Here are some points, each followed by its number:
-8/-10/-14/-19/-45/-27/-26/-31/-14/-13/-18/-13/95/88/60/59/103/123/50/-3/-11/-43/-45/-19/-20/-34/-39/-32 0
-7/-10/-14/-19/-44/-28/-26/-32/-14/-14/-16/-9/47/64/127/105/127/79/123/-29/-16/-43/-46/-19/-20/-35/-40/-31 1
-9/-9/-14/-18/-44/-29/-26/-31/-14/-13/-18/-11/127/77/127/101/126/127/127/-25/-14/-43/-45/-19/-19/-35/-40/-32 2
-8/-9/-12/-17/127/92/88/40/-12/-14/-18/-15/28/6/1/-1/14/1/10/-29/-16/59/127/25/16/-27/-40/-31 3
-9/-9/-13/-18/-46/-29/-26/-32/-13/-13/-19/-12/127/127/13/24/121/99/127/-18/-10/-43/-45/-20/-19/-34/-39/-30 4
-8/-9/-13/-19/-45/-28/-25/-32/-14/-13/-17/-6/109/95/47/40/57/58/72/49/4/-43/-45/-19/-19/-35/-40/-31 5
-9/-9/-14/-17/-44/-29/-24/-32/-13/-11/-16/-4/127/120/127/38/66/85/127/-29/-16/-44/-45/-19/-18/-34/-40/-31 6
-7/-10/-13/-19/-45/-28/-25/-32/-13/-14/-18/-12/127/127/127/79/50/89/109/-34/-16/-43/-46/-19/-20/-34/-40/-32 7
-9/-10/-13/-19/-45/-29/-24/-31/9/47/56/25/12/32/6/12/3/1/6/-29/-15/20/96/66/16/-20/-39/-30 8
33/27/49/68/19/4/-8/-19/-14/-13/-17/-14/1/7/-24/-16/-20/-21/-27/4/6/-37/-45/-18/-18/-18/69/78 9
-8/-9/-14/-18/-45/-28/-26/-32/-12/-12/-18/-9/127/102/-19/-6/-2/-2/-18/127/81/-38/-45/-19/-20/-34/-40/-30 10
-8/-9/-14/-18/-44/-28/-24/-32/-12/18/15/27/-27/-17/127/68/43/88/127/-7/-7/-43/-45/-18/-20/-35/-40/-31 11
-9/-10/-15/-19/-45/-27/-25/-32/-10/6/33/57/-35/-27/24/4/-6/8/-2/-34/-17/-40/-6/19/38/127/-19/-29 12
-9/-11/-15/-18/-45/-28/-25/-31/21/32/71/17/-23/-18/-24/-14/-19/-20/-25/36/10/125/46/-1/-4/-33/-40/-31 13
62/31/68/68/-25/-18/-22/-28/-13/-14/-18/-15/-6/6/-25/-15/-20/-21/-28/-10/-3/-20/-43/-18/-20/-18/88/127 14
-9/-10/-13/-19/-44/-29/-25/-32/-14/-13/-16/-6/81/2/-26/-15/-20/-21/-30/-11/3/51/9/-10/-15/-33/-39/-31 15
-9/-10/-14/-19/-22/5/4/38/28/4/-7/-9/-46/-29/-25/-15/-20/-21/-28/-35/-16/-1/-5/3/12/101/68/-10 16
-8/-10/-14/-18/-28/-1/1/24/33/-8/-12/-15/-46/-30/-9/-5/-5/-2/-2/7/0/48/-10/-16/-19/-35/-40/-32 17
-8/-9/-13/-19/-45/-28/-26/-31/-5/16/24/34/-15/-4/-24/-15/-20/-22/-28/-29/-12/61/62/21/15/-22/-41/-31 18
-4/-6/-5/-1/121/63/52/63/0/3/-1/-3/-45/-30/-25/-15/-20/-22/-28/-35/-17/-38/-13/10/27/82/31/-14 19
-9/-10/-12/-18/-45/-28/-26/-32/-14/-9/-11/8/42/27/-25/-14/-20/-22/-29/-32/-11/119/104/17/6/-33/-41/-31 20
-8/-9/-14/-18/127/96/25/97/6/-8/-12/-15/-44/-30/-24/-14/-21/-21/-29/-34/-14/107/62/9/15/-5/-30/-28 21
-9/-9/-14/-15/14/-12/-14/-10/27/42/35/26/-44/-29/-25/-15/-20/-21/-29/-34/-17/11/79/50/74/46/-38/-31 22
-7/-11/-13/-18/-35/-14/-4/2/34/-2/-18/-15/-45/-29/-24/-16/-20/-22/-28/-33/-15/127/56/38/12/-29/-40/-31 23
-8/-9/-14/-18/-45/-28/-25/-33/-9/5/37/48/-34/-25/-25/-14/-20/-20/-28/-7/13/116/0/-16/-17/-34/-40/-32 24
-9/-9/-14/-18/-45/-27/-26/-32/-14/-14/-16/-1/105/101/-24/-15/-19/-21/-29/-35/-17/71/125/78/54/-12/-39/-31 25
-7/-9/-13/-19/-44/-27/-25/-32/-14/12/21/40/-36/-14/-24/-14/-21/-20/-29/-30/-11/127/2/3/-11/-32/-39/-31 26
33/47/43/70/-36/-26/-23/-30/-9/1/17/-5/-45/-30/-24/-12/-17/-18/-25/0/4/-41/-45/-17/-19/1/60/58 27
45/34/33/38/-10/-20/-21/-25/-13/-13/-16/-12/-38/-29/-23/-13/-17/-17/-23/18/5/-43/-45/-18/-17/3/53/24 28
-8/-10/-14/-19/-45/-28/-26/-32/-14/-11/-13/8/105/29/-24/-16/-20/-20/-27/76/92/11/-40/-18/-19/-34/-41/-31 29
-7/-11/-15/-18/-46/-28/-25/-32/-14/-12/-10/-4/84/15/-26/-14/-20/-21/-28/113/38/24/-40/-19/-19/-35/-41/-31 30
-8/-10/-14/-19/-45/-28/-25/-32/-14/-11/-12/-4/127/113/53/32/57/57/60/7/1/-43/-44/-19/-21/-33/-40/-31 31
-8/-10/-14/-18/-45/-27/-25/-32/-13/-7/2/31/10/-11/80/102/62/117/127/2/-9/-42/-45/-19/-20/-36/-39/-31 32
-8/-11/-15/-19/-45/-28/-25/-31/21/34/77/25/-41/-27/-25/-16/-20/-22/-29/-23/-3/127/61/0/-3/-33/-40/-31 33
-8/-10/-14/-19/-45/-28/-25/-32/25/27/0/10/-18/-18/-25/-15/-20/-22/-29/-30/-12/-3/-40/-15/-15/34/87/51 34
-8/-9/-13/-19/-45/-28/-26/-31/-13/-5/-1/32/13/18/-24/-14/-20/-21/-27/2/3/61/19/-6/-1/-32/-41/-31 35
-9/-9/-14/-18/-45/-28/-25/-32/25/44/72/28/-44/-31/-22/-12/-13/-17/-21/81/66/-26/-46/-19/-19/-35/-41/-32 36
-8/-8/-14/-18/-36/-12/-23/-3/30/0/-7/-17/-45/-29/127/92/108/127/127/-16/-13/-43/-44/-18/-19/-34/-40/-31 37
-7/-8/-12/-15/12/3/2/-14/-14/-11/-13/-4/-20/-24/-18/-9/-10/-6/-10/127/57/-41/-46/-18/-19/-18/-1/-14 38
-2/-4/-1/8/-13/-9/-15/-23/-13/3/16/22/-35/-24/-24/-15/-20/-21/-30/-34/-15/99/80/24/5/-22/-18/-5 39
-8/-10/-13/-19/-41/-18/-18/-6/43/-3/-5/-13/-46/-29/-25/-15/-19/-21/-29/51/33/65/-33/-18/-19/-35/-41/-31 40
-9/-9/-14/-19/-1/5/46/36/14/-11/-16/-16/-45/-30/-26/-15/-20/-22/-29/-35/-18/-42/-45/-19/-20/-19/94/127 41
56/53/75/127/29/-13/-17/-21/-14/-14/-19/-15/-45/-30/-24/-12/-12/-17/-21/127/66/-31/-45/-19/-19/-34/-40/-31 42
-3/-6/-6/-4/108/127/106/68/-13/-13/-18/-15/-45/-30/-25/-15/-19/-20/-29/-35/-17/-43/-45/-16/-18/45/127/68 43
-9/-10/-14/-18/10/-4/32/16/22/-3/-11/-15/-45/-30/-25/-15/-20/-21/-29/-35/-17/-37/2/28/35/69/14/14 44
-8/-9/-14/-18/-40/-17/-7/-9/45/-9/-7/-14/-46/-30/-24/-17/-20/-21/-30/-34/-16/20/127/67/57/2/-39/-30 45
-5/-8/-14/-14/127/127/86/127/-12/-14/-18/-15/-46/-30/-25/-15/-20/-21/-29/-35/-16/-42/-37/16/12/102/13/-14 46
7/16/13/19/-42/-26/-25/-32/-13/-9/-13/8/9/-1/-25/-15/-20/-21/-29/-30/-14/79/42/-9/5/-26/5/14 47
New points follow, each followed by the numbers of its two nearest points above by angle, nearest first.
-8/-9/-13/-17/107/64/83/50/-12/-13/-15/-9/-32/-17/-25/-15/-19/-20/-28/20/-3/-38/-45/-17/-18/4/106/87 --> 43 41
-5/-6/-8/-9/127/112/100/90/-13/-13/-18/-15/-45/-30/-25/-15/-19/-22/-29/-35/-17/-30/5/1/-9/-11/87/92 --> 43 46
-8/-5/-3/-2/127/89/79/107/-12/-13/-18/-15/-46/-30/-24/-15/-19/-22/-29/-36/-17/-43/-45/-15/-10/39/75/73 --> 43 46
-8/-10/-13/-18/-45/-27/-25/-32/-12/8/30/41/-29/-22/-24/-13/-17/-17/-25/100/102/-22/-43/-18/-19/-35/-40/-32 --> 36 38
-8/-11/-14/-18/-45/-27/-26/-30/50/50/17/10/-45/-30/-24/-12/-17/-19/-25/50/68/-12/-43/-19/-19/-35/-40/-32 --> 36 40
-9/-10/-14/-19/-45/-28/-24/-32/-14/-12/-19/-12/127/103/-24/-14/-19/-20/-26/118/74/-18/-42/-19/-20/-35/-40/-30 --> 10 29
-8/-10/-15/-18/-46/-28/-25/-32/-12/1/3/9/54/5/-25/-14/-20/-21/-28/92/38/39/-35/-18/-19/-35/-41/-31 --> 30 29
-8/-9/-14/-19/-46/-28/-24/-30/49/67/44/-4/-45/-30/-24/-15/-19/-22/-30/-34/-17/-34/49/60/60/95/-31/-30 --> 22 12
-8/-10/-14/-19/-45/-27/-25/-32/-14/-13/-19/-6/127/96/-26/-15/-18/-22/-28/-34/-17/39/110/99/43/11/-39/-33 --> 25 20
-9/-10/-14/-18/-42/-27/-25/-25/47/31/6/-10/-46/-29/-25/-15/-19/-20/-29/-35/-17/29/127/78/65/20/-40/-31 --> 45 22
-8/-9/-14/-18/-45/-28/-25/-32/-8/45/54/40/-41/-28/-13/-6/6/11/1/79/16/-28/-43/-19/-20/-34/-40/-32 --> 36 38
-10/-10/-15/-19/-44/-27/-23/-23/44/7/5/-9/-30/-19/-12/-2/-5/-11/1/-15/-9/-43/-30/1/14/50/-9/-23 --> 12 16
-8/-10/-14/-18/-8/-3/46/61/5/-7/-5/2/-42/-29/36/54/82/71/48/-32/-18/-42/-34/-7/-1/24/-34/-30 --> 37 32
-8/-10/-14/-19/-17/8/10/10/13/3/0/-11/-45/-30/-25/-15/-19/-22/-29/-35/-17/-43/-42/-12/-7/3/35/97 --> 41 34
-9/-9/-14/-19/-45/-28/-26/-32/-13/-3/30/34/-32/-23/127/48/25/74/60/-33/-17/-9/10/0/-4/-29/-40/-31 --> 11 37
-8/-9/-14/-17/-45/-28/-25/-32/-7/49/55/37/-43/-28/-25/-14/-18/-19/-26/109/25/-24/-42/-19/-20/-34/-39/-32 --> 36 38
-8/-9/-14/-18/-45/-27/-25/-31/-9/-5/-12/-9/90/71/-21/-8/-6/-7/-21/98/58/-39/-32/-3/-1/7/-32/-30 --> 10 29
-8/-8/-11/-15/125/110/88/116/-11/-13/-19/-15/-45/-29/-25/-15/-20/-22/-30/-34/-17/-42/-44/-13/-14/26/110/56 --> 43 46
-8/-9/-14/-18/69/115/57/51/-3/-13/-18/-15/-45/-30/-24/-15/-20/-21/-29/-34/-18/-43/-44/-14/-13/48/72/85 --> 43 46
-9/-10/-15/-20/-43/-28/-25/-31/41/31/32/6/-44/-30/-25/-15/-19/-22/-29/-36/-17/-43/-45/-18/-19/0/127/36 --> 34 41
-7/-10/-13/-18/-45/-28/-26/-32/-13/9/7/67/-33/-23/-21/-13/-8/-10/-9/95/96/-38/-44/-19/-20/-35/-40/-32 --> 36 38
-9/-11/-15/-19/-45/-28/-25/-31/32/45/93/19/-44/-30/-25/-16/-20/-22/-30/-29/-6/127/74/5/1/-33/-40/-31 --> 33 13
-7/-9/-11/-14/-8/12/6/-10/-14/-13/-17/-13/105/88/-24/-15/-17/-17/-23/92/56/-22/-45/-18/-19/-14/-3/-9 --> 10 29
-8/-10/-13/-18/-17/8/10/10/3/-10/-16/-6/-33/-23/-25/-15/-19/-22/-29/-35/-17/-4/2/-6/-9/-28/26/96 --> 41 34
-8/-10/-14/-18/-45/-28/-25/-32/-14/-14/-18/-7/100/77/-24/-13/-17/-17/-23/127/67/-25/-45/-18/-21/-35/-40/-31 --> 10 29
-8/-9/-13/-18/104/41/72/120/-8/-13/-19/-15/-44/-29/-25/-15/-20/-21/-29/-35/-16/3/-13/-11/-10/-2/127/63 --> 43 41
-8/-11/-15/-19/-39/-21/-5/-11/39/-4/-15/-15/-45/-29/-24/-16/-21/-22/-29/-35/-16/-24/127/56/103/56/-39/-31 --> 45 22
-8/-9/-14/-20/-40/-1/-1/33/44/-5/-16/-14/-45/-29/105/86/72/69/127/-17/-12/-42/-46/-18/-19/-34/-39/-31 --> 37 11
-8/-10/-14/-18/52/63/41/117/-1/-13/-17/-14/-45/-30/118/62/127/127/127/-25/-11/-43/-45/-19/-19/-35/-40/-31 --> 37 11
-9/-9/-12/-19/1/9/3/-3/-8/28/29/35/-43/-28/9/-3/4/5/13/13/26/58/-25/-16/-19/-34/-40/-31 --> 24 26
-2/17/10/6/-42/-28/-25/-32/-13/-13/-18/-12/127/124/-22/-7/-2/-3/4/127/51/-35/-44/-18/-19/-34/-40/-32 --> 10 29
-6/-8/-9/-12/127/80/89/73/-13/-13/-19/-14/-45/-30/-26/-15/-20/-21/-29/-34/-17/-43/-44/-18/-17/-8/116/125 --> 43 41
-8/-9/-13/-19/-45/-27/-25/-32/-13/-10/-6/4/22/4/-25/-15/-21/-21/-29/-34/-17/74/118/12/16/-26/-40/-32 --> 20 18
-9/-10/-14/-19/-15/15/13/59/17/-10/-17/-14/-46/-29/-25/-15/-20/-21/-28/-35/-16/-42/-38/-3/5/127/101/-4 --> 16 44
-8/-10/-14/-18/-18/-19/0/3/-11/3/16/22/-35/-23/-25/-15/-20/-21/-30/-34/-15/99/80/24/6/-20/27/-2 --> 39 23
-9/-10/-13/-19/-45/-28/-25/-31/-11/36/30/46/-42/-28/-25/-16/-19/-22/-28/-35/-18/-43/-21/2/26/99/32/-21 --> 12 16
-7/-10/-13/-18/-44/-28/-26/-32/-12/9/15/58/-34/-23/-22/-13/-11/-13/-14/65/69/-14/-23/-8/-3/-33/-40/-32 --> 36 38
-8/-9/-14/-18/-41/-18/-9/-11/36/-5/-7/-14/-46/-30/-6/3/1/14/19/-28/-15/5/86/47/39/-7/-39/-30 --> 45 22
-8/-10/-13/-18/-45/-27/-24/-31/13/8/22/29/-33/-24/-24/-13/-17/-18/-25/127/97/-20/-43/-18/-19/-35/-40/-32 --> 36 38
-9/-10/-14/-19/-45/-28/-25/-33/6/50/68/27/-44/-30/-25/-15/-19/-21/-28/37/9/29/-38/-17/-19/-35/-41/-30 --> 36 24
-8/-9/-14/-18/-46/-28/-26/-31/20/68/88/26/-44/-30/-25/-15/-20/-21/-28/-31/-15/72/8/1/-2/-30/-39/-31 --> 33 13
-8/-8/-12/-17/127/92/116/75/-12/-14/-19/-14/-45/-29/-25/-15/-20/-21/-29/-36/-17/-43/-46/-16/-18/16/127/123 --> 43 41
-8/-10/-14/-18/-44/-28/-25/-33/-14/-12/-18/-1/127/80/-24/-15/-20/-22/-29/-24/1/87/10/-8/-8/-34/-40/-31 --> 15 25
-8/-10/-15/-18/-45/-27/-25/-32/-14/-14/-17/-12/127/127/-22/-9/-13/-10/-7/127/101/-38/-46/-19/-19/-35/-40/-31 --> 10 29
-8/-7/-9/-15/82/28/38/88/-1/-11/-17/-14/-45/-30/-25/-15/-20/-22/-29/-24/-11/127/116/8/34/-30/-41/-31 --> 21 3
